rotation ticks, each row followed by its count of ticks
The counts run from 0 to 464.
[-64,74,-44,-88,41,-260,155,85,344,183,-172,191,-33,197,117,-5,15,-13,-17,-168,175,-113,193,106,60,-187,26,-12,132,6,26,43,203,-229,-78,-64,-333,126,154,-83,-8,-123,-25,4] -> 186
[6,36,40,-32,-154,56,191,-218,-14,-200,-187,-133,-118,131,461,88,-108,-86,-16,104,-118,-9,-150,85,-270,207,44,-110,27,49,-16,-39,-80,253,-76,59,193,-171,35,-24,208,96,46,185] -> 42
[-36,-197,-147,-149,-165,63,-40,-281,93,86,17,-141,202,99,105,32,-210,0,136,184,7,-187,-127,-5,-49,-45,-101,31,18,-205,3,81,39,-318,-57,-88,174,376,-31,11,-131,-119,39,145] -> 261
[-36,4,135,-75,-82,29,141,-75,219,110,167,-65,-192,87,402,-76,-84,-172,-33,-229,-131,153,-65,105,134,248,-161,-65,52,145,-113,49,-6,144,-140,33,117,112,-87,12,15,248,187,59] -> 283
[99,170,-84,87,-317,-79,39,42,-248,-77,125,35,86,-255,-171,193,-38,-53,-81,-43,-8,202,-29,154,-11,-80,154,21,185,54,52,-153,-70,325,-16,-48,-55,-78,63,-46,-13,-181,-110,-224] -> 453
[-149,24,265,78,64,-173,172,153,-42,42,-75,214,-79,106,248,-50,18,-164,-220,-57,83,185,65,-49,-14,-107,-154,-252,-39,-182,-106,-44,57,152,-176,128,-154,-142,-115,-149,34,-83,37,-126] -> 190
[321,65,239,-104,232,31,73,-52,5,-34,-188,98,-380,247,-11,-122,-55,96,46,132,61,-227,52,53,-129,5,-8,-222,-42,-82,-139,68,77,80,-38,-26,-122,69,-9,114,24,-124,-154,86] -> 32
[98,-36,-200,-225,91,-5,-62,-127,54,-186,103,-185,82,-107,-273,208,88,-92,11,-25,86,-200,-48,-77,5,-107,-12,115,314,71,79,-10,9,-138,-119,-38,121,15,110,70,7,113,-274,-82] -> 361
[-33,-138,-191,-1,-181,-92,105,15,180,-18,164,77,54,-21,150,132,-62,-115,-47,-11,-201,-61,177,-18,13,-124,91,205,71,-170,125,-145,78,-185,253,-112,167,162,47,46,38,-189,159,123] -> 319
[88,-42,-188,-127,-71,193,-107,-193,30,84,-81,-204,68,26,-24,32,-31,153,147,-16,-165,-214,-141,228,66,222,-3,268,50,202,141,-62,-15,-81,56,-18,95,-182,3,15,6,127,65,159] -> 392
[85,101,49,-73,-208,84,159,240,47,12,-5,-299,-150,19,37,-37,-17,71,126,199,-222,-15,-30,130,107,252,-40,20,66,95,-33,-105,36,141,211,-32,194,280,-10,-6,11,-158,-161,205] -> 152
[170,162,-160,255,7,117,-69,-150,-162,207,-143,-177,-34,128,23,186,113,-11,-133,-113,65,-80,-99,-35,-14,0,92,62,240,155,-70,-18,-55,-92,-195,9,172,-26,11,-112,104,59,-73,281] -> 11
[164,95,-12,-130,-9,63,31,-161,146,142,-73,162,-52,208,158,21,-58,79,-129,-133,-97,-301,-11,-294,17,-106,-36,88,-84,-323,-120,36,186,-248,-56,39,-185,155,127,-35,22,-148,7,15] -> 413
[-106,166,-67,330,-86,-94,8,176,-10,219,-140,157,-154,19,171,-15,268,-154,-129,-88,10,21,30,-64,67,71,203,175,80,41,-33,-10,54,-101,-90,79,-80,-221,242,85,185,-23,81,216] -> 69
[40,-50,-228,-127,40,-43,-50,-271,35,4,-58,-133,67,220,120,80,-99,28,96,225,121,-178,-113,-64,-107,-15,-8,64,51,-60,-70,19,105,-400,-27,-26,163,74,-79,-7,29,-125,-19,318] -> 260
[66,-107,-219,163,-145,35,-66,-40,3,-84,73,-53,209,7,-208,108,-32,-37,-217,-128,90,77,-76,-11,208,-157,-74,220,-36,-131,212,-244,-117,82,268,56,-127,-94,52,-80,-90,4,4,-179] -> 329
[265,193,78,-96,-178,-14,97,-150,-101,43,-141,185,-127,2,282,-84,-100,65,0,65,-231,27,-208,-2,-73,127,53,-30,-89,-4,-173,49,178,83,-168,85,18,-199,61,98,171,-261,99,-51] -> 290
[145,-12,157,-371,-93,45,144,-9,233,-21,56,51,10,10,110,36,-190,73,10,-102,-207,24,149,249,248,-38,-232,-65,-22,-122,87,-176,-40,144,-22,-101,-263,-23,-72,-72,-204,-61,83,-189] -> 182
[133,115,160,-116,257,172,-111,0,181,79,-94,-135,-30,98,-136,-91,86,92,82,-129,121,-113,-88,-180,151,155,-212,-12,-27,-91,-38,28,-136,51,-124,8,-167,-65,-57,75,-43,437,-93,-114] -> 24
[30,-22,53,-18,148,150,-170,183,49,68,119,-96,-169,290,-110,-146,-15,94,11,83,15,-294,20,37,-29,54,-62,76,-248,-46,-114,-8,195,-87,219,59,-210,253,-37,40,-218,-135,102,-52] -> 155
[91,177,-31,-152,-56,-95,87,123,44,-39,-54,13,0,76,-135,36,88,-31,61,-54,147,-337,55,294,-29,128,28,293,158,11,178,8,140,16,108,-198,-219,-165,288,149,-19,-40,-75,11] -> 302
[166,-100,-198,49,56,-80,155,-236,45,104,-140,67,-1,111,-83,-183,-73,198,17,-32,-82,211,30,236,198,-276,143,129,96,99,178,-140,90,-9,228,-157,31,-255,2,-56,214,-75,-98,-18] -> 333
[3,-7,-258,-14,240,176,-82,50,-24,156,-3,34,-118,11,-126,264,42,312,136,19,79,-133,173,98,69,-102,15,150,-18,186,-180,-186,-3,-154,66,-75,-6,85,-183,31,-172,-87,159,241] -> 2
[-69,17,308,32,-116,-127,129,160,135,8,-93,159,-70,-35,265,-30,-81,-194,-153,-64,-179,264,-10,-227,75,-20,-135,-351,87,-146,-66,-59,31,74,-225,205,-169,9,5,-79,42,-59,118,-128] -> 189
[-84,63,-101,-44,-73,-21,15,53,97,76,-43,34,313,185,31,58,-93,-30,-18,-5,186,-22,-12,189,85,65,-152,111,12,39,219,-140,-232,0,-146,19,-383,-218,-31,-29,-190,337,149,46] -> 176
[-124,-56,20,66,187,181,-230,-78,-55,192,93,-5,102,88,123,133,27,-2,2,-101,44,1,62,-87,76,-16,-182,124,-125,-51,-213,-124,-200,-36,-198,46,69,61,-304,-93,-162,214,323,26] -> 8
[112,-126,-80,15,-156,151,-52,-42,-1,-114,205,-196,-256,-174,7,143,5,-36,62,-8,-166,-65,-150,-77,87,163,-40,7,81,35,-137,-72,108,92,131,53,426,311,32,74,24,-146,-68,144] -> 378
[-183,-230,175,24,38,20,6,145,86,-183,206,36,12,-27,160,6,8,-262,-185,-123,-168,-44,215,-41,52,-26,-197,7,-34,-257,164,-166,-47,144,138,75,-37,10,-5,-27,-234,34,344,-123] -> 314
[76,-63,1,-196,82,71,-58,39,157,201,-30,-116,-22,-62,-346,-42,139,176,70,-76,-96,-187,33,-150,265,-73,-83,88,152,-23,-14,59,151,-262,40,-101,39,237,27,59,-48,-161,-161,110] -> 245
[-134,-92,-270,305,-201,-117,25,-54,-86,-18,-46,-105,307,96,-47,18,-72,-107,-254,-65,158,169,-87,66,73,-111,-25,211,-29,-118,204,-154,41,46,151,102,-114,0,31,-227,-12,-92,-33,-129] -> 328
[265,210,317,21,-42,242,-19,128,28,71,-97,-86,-246,143,90,6,134,-3,-148,-235,-359,-162,156,-142,53,30,37,-87,126,4,47,-3,-58,91,-140,109,-52,34,103,52,-44,112,56,9] -> 405
[97,83,-83,-209,53,90,3,-94,-54,-124,142,-105,-34,-162,60,273,107,-77,205,-27,-13,-275,12,-135,-82,76,129,182,182,102,-120,45,-17,-90,-125,-107,238,52,5,177,49,154,-21,167] -> 135
[100,-158,61,-291,42,-28,69,-129,-271,-153,-143,-165,-38,-69,-137,-24,-86,132,13,54,-110,-23,-47,55,-29,-26,-9,-149,59,-17,-58,64,258,235,-29,-65,14,-17,-148,-219,112,-264,-353,-222] -> 364
[-97,1,-64,167,-94,-54,107,-56,-359,88,169,17,-14,-202,61,178,29,-90,57,0,-98,231,144,204,-14,-94,119,55,106,42,3,-141,-61,249,10,-163,314,-20,-210,-57,-19,-183,147,130] -> 226
[262,72,124,117,129,-26,-59,-11,-72,-86,170,-59,44,71,-191,-141,-120,-134,-114,44,-141,269,-5,-58,39,-172,259,-5,95,118,320,-226,-205,3,94,68,6,-215,52,186,26,167,41,-238] -> 331
[21,237,197,-69,-87,-73,135,179,-154,-49,28,-58,108,-77,154,-132,-8,-244,41,118,26,-9,-58,225,-91,320,-18,25,81,73,208,-73,-147,205,-40,-84,-55,-290,7,120,-84,95,19,-36] -> 300
[9,213,201,-252,172,44,-36,1,-195,61,179,-50,126,19,53,-106,-10,-44,215,220,0,-168,-50,-264,-270,104,147,135,-31,-24,-192,28,38,-4,-166,-121,27,168,-146,146,38,140,67,-174] -> 141
[320,117,314,-142,175,-17,35,66,-59,-113,77,-106,-360,131,-60,-113,-101,-115,16,102,59,-117,44,-27,-101,-30,-105,-361,-5,-67,-33,56,-16,49,-106,-21,-22,177,-93,149,-132,-171,-138,-8] -> 31
[-36,-226,-17,-90,2,-111,185,-43,125,-168,49,-95,1,-133,-18,-127,11,-44,134,-22,-62,119,-35,180,139,49,153,153,118,-21,172,-58,-64,171,222,-208,198,-46,120,185,213,232,-90,-46] -> 209
[53,-115,-42,-97,176,-66,-163,14,57,120,245,-116,-78,-83,-307,67,-12,-83,142,-108,287,-17,24,268,154,-24,9,-58,227,289,57,51,-174,-36,-95,-160,112,48,-62,219,-93,168,-116,58] -> 119
[-16,-192,91,122,-232,-140,66,101,98,-233,-33,-110,-233,-13,121,96,-144,-233,-149,1,-97,236,-34,132,15,-33,32,-360,101,51,127,-15,-102,148,-21,184,26,-52,157,47,25,-253,83,54] -> 437
